[-0.8  1.4 -0.6  0.2  0.9  0.2  0.1 -0.5  0.1  1.4  1.5 -1.1]
[-1.1  1.7 -0.3  0.5  0.9  0.2  0.9 -0.9 -0.2  1.5  0.8 -1.1]
[ 1.3  2.3 -1.5  0.3  0.4 -0.8  1.5  0.1  1.1  1.9  1.5 -0.4]
[-1.6 -0.4  1.1 -0.2 -0.2 -0.5  1.3 -2.6  0.2  0.8  0.6 -1.7]
[-0.9 -0.1  0.8 -0.8 -0.2 -0.4  1.8 -2.6  0.5  1.1  0.6 -1.3]
[-0.3 -1.5  0.0  0.3 -0.9  0.7 -1.7  1.0 -1.4 -2.1 -1.2  0.6]
[ 0.2 -0.4 -0.8  0.5  0.2  0.4 -1.6  1.8 -0.5 -1.7 -0.7  1.2]
[-1.1 -0.9  1.7 -0.4 -0.8  0.4 -0.2 -1.4 -1.3 -1.0 -0.6 -0.1]
[ 2.0 -0.4 -1.5  0.2  0.7  0.2 -0.3  1.6  1.0  0.3  0.0  1.2]
[-1.7  0.9  0.5  0.5 -0.6 -0.2  0.8 -1.6 -0.6  1.6  0.7 -1.4]
[ 1.8  1.1 -2.1  0.9  0.6 -0.1  0.1  1.5  1.0  0.9  0.4  0.5]
[-1.4  0.4  1.0 -0.2 -0.4  0.1  0.7 -1.6 -0.7 -0.3  0.5 -0.7]
[-2.1  0.8  0.9 -0.1  0.1  0.5  0.4 -1.2 -0.2  0.9  0.4 -1.6]
[-1.2 -0.9  0.9  0.2 -0.3 -0.1 -0.2 -0.5 -0.9 -1.9 -0.2  0.2]
[-0.2  0.7  0.1 -0.7  0.2 -0.7  1.3 -1.9  1.1  1.5  1.0 -1.2]
[-1.5 -0.5  1.9 -1.3 -0.4 -0.3 -0.2 -1.7 -0.6 -0.4 -0.1 -1.2]
[-1.0 -1.2  1.5 -0.6 -1.1  0.2  0.2 -1.6 -0.8 -0.4 -0.8 -0.8]
[-1.6  0.5  0.9 -0.3  0.4  0.0  0.8 -2.1  0.2  0.5  0.6 -1.4]
[-1.1 -0.9  2.1 -0.7 -0.3  0.3 -0.2 -1.6 -0.9 -0.8 -0.9 -0.5]
[ 1.0 -0.4 -1.8  0.8  0.2  0.1 -0.5  2.5  0.5 -0.5 -0.2  1.7]
[-0.2  1.6 -0.7  0.2  0.1  0.4  1.2 -0.5  0.3  1.7  0.7 -1.1]
[-1.7  0.9  0.3 -0.2 -0.4  0.4  0.8 -1.2  0.5  1.0  1.2 -1.4]
[-1.1 -1.4  0.3  0.3 -1.0  0.6 -1.9  1.0 -1.3 -1.6 -0.5  0.8]
[ 1.1  0.0 -0.2  0.8 -0.3 -0.1 -1.6  2.2 -0.1 -1.3 -1.4  1.4]
[-1.9  0.9  1.3 -0.4 -0.3  0.3 -0.3 -1.8 -0.9 -0.1 -0.4 -1.3]
[ 0.5 -1.4 -0.2 -0.6 -0.6  0.1 -1.1  1.1 -0.4 -1.5 -1.3  0.9]
[ 1.4 -1.0 -0.5 -0.3 -0.5  0.2 -1.2  1.7  0.3 -0.6 -1.1  1.1]
[ 0.2  1.4 -1.0  0.1  0.7 -0.2  0.8 -0.2  0.7  1.8  1.4 -1.7]
[ 1.8 -1.1 -1.0 -0.2  0.3  0.0 -0.7  1.4  0.6 -1.0 -1.2  0.8]
[ 2.2  0.1 -1.4  0.1  0.2 -0.5 -0.6  1.9  1.0 -0.3 -0.7  1.3]
[-1.1 -0.4  1.3 -0.6 -0.8  0.4  0.3 -2.1  0.4  0.0  0.5 -1.3]

[-0.5  0.0  1.2 -0.2 -0.3  0.1  1.0 -1.9  0.3  0.7  0.8 -0.8] 0
[-0.4 -1.5  1.4 -0.1 -0.8  0.0 -0.5  0.6 -0.8 -2.3 -1.1  0.8] 1
[-0.1  1.6 -1.1 -0.3  0.5 -0.3  0.6  0.2  0.9  1.8  1.4 -1.0] 1
[-1.3  0.7 -0.2 -0.2  0.0  0.3  1.0 -1.3  0.0  1.9  0.6 -1.3] 1
[-0.4 -1.3  1.1 -0.5 -0.8  0.0 -0.9  0.7 -0.8 -2.0 -1.0  1.2] 1
[-1.7  0.6  0.2 -0.1 -0.2  0.2  0.5 -0.9 -1.1  1.3  0.2 -1.5] 1
[-0.8  1.3 -0.2  0.1  0.4 -0.3  1.2 -1.2  0.6  1.5  1.6 -1.2] 1
[ 0.8  1.1 -1.0  0.0  0.7 -0.2  0.2  0.1  1.0  2.4  0.9 -0.4] 1
[ 1.9 -0.4 -1.8  0.1  0.3 -0.4 -0.3  1.5  0.8  0.0 -0.5  0.2] 1
[-1.6  0.1  1.1 -0.6  0.2  0.2  0.7 -1.5 -0.7  0.0  0.1 -1.3] 1
[ 1.7  0.9 -1.2  0.0  0.7 -0.4  0.2  0.7  1.1  1.3  0.6  0.0] 0
[-1.3  1.0  0.2  0.1 -0.2  0.2  1.4 -1.1 -0.4  1.8  1.5 -1.4] 1
[ 1.1  1.3 -1.1 -0.1  0.6 -0.4  1.2 -0.8  1.2  1.6  0.7 -0.7] 0
[-1.3 -0.9  2.0  0.2 -0.5  0.5 -0.4 -0.6 -0.9 -1.9 -0.2 -0.5] 1
[-1.5  1.8 -0.3  0.5 -0.1 -0.5  0.2 -1.3 -0.2  2.0  0.7 -1.3] 1
[-0.8  1.3 -1.0  0.3 -0.2 -0.3 -0.1 -0.8  0.7  1.7  0.9 -1.1] 1
[-1.0 -1.3  1.3  0.2 -0.7  0.8 -0.7 -0.4 -0.6 -1.3 -1.2 -0.6] 0
[ 1.7  0.5 -1.9  0.5  0.6 -0.3 -0.1  0.8  1.5  1.4 -0.2  0.6] 1
[ 1.6 -0.1 -1.7  0.1  0.6  0.2  0.3  1.3  0.7  0.1 -0.1  0.8] 1
[ 0.9 -1.4  0.1 -0.2  0.2 -0.6 -0.6  1.2  0.2 -1.8 -0.6  2.0] 1
[-1.6  1.8  0.0  0.6  0.2  0.0  0.7 -1.5  0.5  2.0  1.7 -1.3] 1
[-0.7 -1.7  1.3  0.0 -1.1  0.7 -1.2  0.3 -0.7 -1.8 -1.3  0.6] 0
[ 1.7 -0.7 -1.7 -0.4 -0.2  0.1 -0.5  1.9  0.5 -0.5 -1.0  1.7] 1
